Some points:
"0.42 -0.88 0.10 1.59 -0.90 -0.64 -0.31 0.26 0.31 0.45 0.54 0.51
 -0.92 1.40 0.41 -1.07 1.00 -0.30 -0.90 -0.95 -2.08 1.55 1.00 -1.25"
"0.44 -1.08 -0.55 1.14 0.34 -0.39 -0.76 0.27 0.41 -0.11 1.18 -0.19
 0.59 1.29 0.03 -0.72 0.36 1.01 0.12 -0.59 -0.38 0.16 0.63 0.07"
"-0.58 1.85 1.68 -0.88 -0.06 0.99 1.28 0.11 0.59 0.61 -1.09 -0.61
 -1.20 -0.50 2.65 -0.17 0.32 -2.01 -0.68 0.31 -0.51 -1.27 0.15 -1.38"
"1.76 -0.03 -0.90 -0.55 -0.59 0.91 0.80 -0.58 -0.56 -0.34 0.27 -0.22
 0.26 0.12 -1.43 0.07 0.31 0.64 -1.96 -0.04 1.55 0.86 -1.04 0.67"
"-0.29 0.48 1.01 -0.51 1.00 -1.99 -0.38 0.37 -0.70 -1.00 0.22 0.29
 0.20 -1.17 -0.03 0.95 0.66 1.86 0.97 1.25 -0.22 0.08 -0.60 1.57"
"-0.59 1.00 0.70 -0.90 0.83 0.98 1.45 -0.38 0.25 0.40 -0.70 -1.00
 -0.54 -0.49 1.33 0.74 -0.49 -1.84 0.24 0.12 0.55 -1.40 -0.13 -1.26"
"-0.67 0.55 0.36 -0.91 1.48 -0.38 0.43 -0.44 -0.73 -1.25 -0.17 -1.31
 -0.11 -1.22 0.67 1.57 -0.45 -0.48 0.43 0.89 0.53 -0.77 -0.63 0.00"
"0.50 0.93 -0.17 -0.33 0.28 -0.01 0.30 -0.04 -1.59 -1.87 0.05 -0.64
 0.20 -0.97 -0.01 0.22 0.60 1.74 -1.42 1.05 0.33 1.08 -1.22 1.35"
"-0.26 1.14 0.90 -1.03 0.37 1.48 0.35 -0.29 0.14 -0.07 -0.75 -0.70
 -0.37 -0.73 1.26 0.27 -0.27 -2.15 0.09 0.18 0.26 -1.53 0.06 -0.99"
"0.93 -0.91 -0.41 -0.02 -0.06 0.56 0.15 -1.15 -0.41 0.73 0.85 0.63
 0.23 1.36 -1.62 -0.13 0.16 -0.11 -0.82 -0.18 1.78 1.20 -0.06 0.66"
"1.44 -1.03 -0.84 1.29 0.05 0.29 0.10 0.33 -0.62 -0.21 0.99 -0.38
 0.47 2.07 -0.45 -0.88 0.80 0.64 -0.72 -0.90 -0.79 1.75 0.36 -0.77"
"-0.66 1.88 0.49 -0.79 0.29 2.32 2.35 -0.12 -0.07 0.91 -1.35 -0.78
 -0.74 -0.42 1.67 0.07 -0.59 -2.02 -0.39 -0.11 0.40 -0.99 -0.36 -1.64"
"-1.93 -0.95 -1.36 0.82 -0.35 -0.12 0.07 0.17 1.59 1.76 -0.32 0.06
 0.37 0.05 0.05 -0.30 -1.65 0.27 0.93 -0.78 0.58 -1.29 0.47 0.03"
"1.17 -0.08 -0.87 -0.58 0.90 -0.45 -0.16 -0.24 -1.77 -2.64 0.51 -1.26
 0.77 -1.23 -1.14 1.27 0.32 1.68 -0.95 0.88 0.76 0.62 -1.41 1.31"
"0.98 -1.32 -0.96 1.28 -0.59 -0.39 1.03 0.48 -0.10 0.58 0.35 -0.62
 -0.06 2.28 -0.13 -0.60 0.54 -0.07 -1.08 -1.24 -1.30 2.02 0.34 -1.71"
"-0.52 -0.36 0.60 2.13 -0.42 0.09 -1.72 -0.32 -0.60 0.21 0.78 2.03
 -1.29 0.11 0.03 -1.60 1.17 -0.14 0.08 -0.86 -2.06 1.36 1.52 0.08"
"0.87 0.36 1.22 -0.85 -1.07 -0.84 -0.82 1.22 1.06 0.89 -0.61 2.37
 0.33 -0.33 -1.73 -0.03 0.22 0.33 2.64 0.11 -0.95 -0.72 0.19 0.07"
"0.09 0.80 -0.24 -0.57 -0.43 -0.02 1.02 0.60 -0.26 0.00 -0.85 0.50
 0.27 -0.57 -1.05 0.56 -0.56 0.82 0.79 0.41 0.09 0.43 -0.93 0.08"
"0.67 -1.24 -0.34 -0.62 0.71 -0.19 0.30 -1.34 -0.13 0.60 0.86 0.07
 0.23 0.55 -1.76 1.06 -0.18 -0.26 -0.19 -0.10 2.37 0.09 -0.22 0.72"
"-0.16 0.07 1.84 -0.75 -0.93 -1.99 -1.35 1.02 1.02 0.94 -0.64 2.38
 -0.09 -0.31 -0.98 0.29 0.16 -0.43 2.90 0.47 -1.56 -0.39 0.70 -0.05"
"-0.60 -1.33 -1.21 0.61 -0.63 0.25 -2.09 -0.21 0.84 0.32 0.24 0.56
 0.68 -0.08 -1.02 -0.53 -0.97 -0.26 0.79 -0.71 0.31 -0.91 0.82 0.63"
"1.14 0.44 0.32 -0.73 0.90 -1.03 -0.99 -0.09 -1.48 -2.84 0.76 -0.80
 0.46 -1.64 -0.06 0.73 1.28 2.24 -1.14 1.39 0.25 0.34 -1.13 2.12"
"1.37 -1.38 -0.42 0.91 -0.22 -1.00 -0.26 0.39 -0.02 -0.37 0.87 -0.63
 0.06 1.91 -0.02 -0.39 0.95 0.10 -0.86 -0.78 -1.35 1.45 0.49 -1.06"
"-1.48 -0.44 -0.47 0.81 -0.66 0.33 -1.79 0.12 1.44 0.94 0.13 0.91
 0.57 0.15 0.40 -1.41 -0.93 0.44 0.81 -0.40 0.37 -1.23 1.02 1.11"
"-2.01 -1.06 -0.83 0.61 -1.47 -0.53 -0.53 0.29 1.67 2.12 -0.85 0.67
 -0.08 0.24 0.27 -0.79 -1.30 -0.79 0.54 -0.75 -0.24 -0.54 0.88 -0.11"
"-2.32 -0.34 0.19 -0.06 -0.23 -0.85 -0.60 -0.08 1.44 1.09 -0.64 -0.10
 -0.27 -0.05 1.28 0.16 -1.33 -1.43 1.02 0.14 -0.14 -1.27 0.79 -0.53"
"0.70 1.16 -0.58 -0.30 0.60 0.46 0.61 -0.04 -1.49 -2.17 0.24 -0.95
 0.46 -1.09 -0.04 0.49 0.25 2.17 -1.37 1.07 0.83 0.76 -1.50 1.40"
"-0.43 1.76 0.72 -0.83 0.85 2.18 1.51 -0.29 -0.24 0.32 -0.85 -0.76
 -0.49 -0.71 1.45 0.16 -0.38 -1.64 0.13 0.11 0.61 -1.45 -0.22 -1.11"
Along one direction, these points spread out more than along any other. Take the direction at right angles to it along which they spread out most. Then take the direction at right angles to both along which they spread out most. Go by this last direction. Where along it does each point below lie, from 0 to 99? 50 is the average, and the first point above lies past it. One standard deviation of the points above along it is 16.
"0.44 -1.08 -0.55 1.14 0.34 -0.39 -0.76 0.27 0.41 -0.11 1.18 -0.19
 0.59 1.29 0.03 -0.72 0.36 1.01 0.12 -0.59 -0.38 0.16 0.63 0.07" 54
"-0.16 0.07 1.84 -0.75 -0.93 -1.99 -1.35 1.02 1.02 0.94 -0.64 2.38
 -0.09 -0.31 -0.98 0.29 0.16 -0.43 2.90 0.47 -1.56 -0.39 0.70 -0.05" 17
"-1.93 -0.95 -1.36 0.82 -0.35 -0.12 0.07 0.17 1.59 1.76 -0.32 0.06
 0.37 0.05 0.05 -0.30 -1.65 0.27 0.93 -0.78 0.58 -1.29 0.47 0.03" 41
"0.87 0.36 1.22 -0.85 -1.07 -0.84 -0.82 1.22 1.06 0.89 -0.61 2.37
 0.33 -0.33 -1.73 -0.03 0.22 0.33 2.64 0.11 -0.95 -0.72 0.19 0.07" 21
"-0.43 1.76 0.72 -0.83 0.85 2.18 1.51 -0.29 -0.24 0.32 -0.85 -0.76
 -0.49 -0.71 1.45 0.16 -0.38 -1.64 0.13 0.11 0.61 -1.45 -0.22 -1.11" 61
"0.98 -1.32 -0.96 1.28 -0.59 -0.39 1.03 0.48 -0.10 0.58 0.35 -0.62
 -0.06 2.28 -0.13 -0.60 0.54 -0.07 -1.08 -1.24 -1.30 2.02 0.34 -1.71" 82
"-0.52 -0.36 0.60 2.13 -0.42 0.09 -1.72 -0.32 -0.60 0.21 0.78 2.03
 -1.29 0.11 0.03 -1.60 1.17 -0.14 0.08 -0.86 -2.06 1.36 1.52 0.08" 53
"0.09 0.80 -0.24 -0.57 -0.43 -0.02 1.02 0.60 -0.26 0.00 -0.85 0.50
 0.27 -0.57 -1.05 0.56 -0.56 0.82 0.79 0.41 0.09 0.43 -0.93 0.08" 41
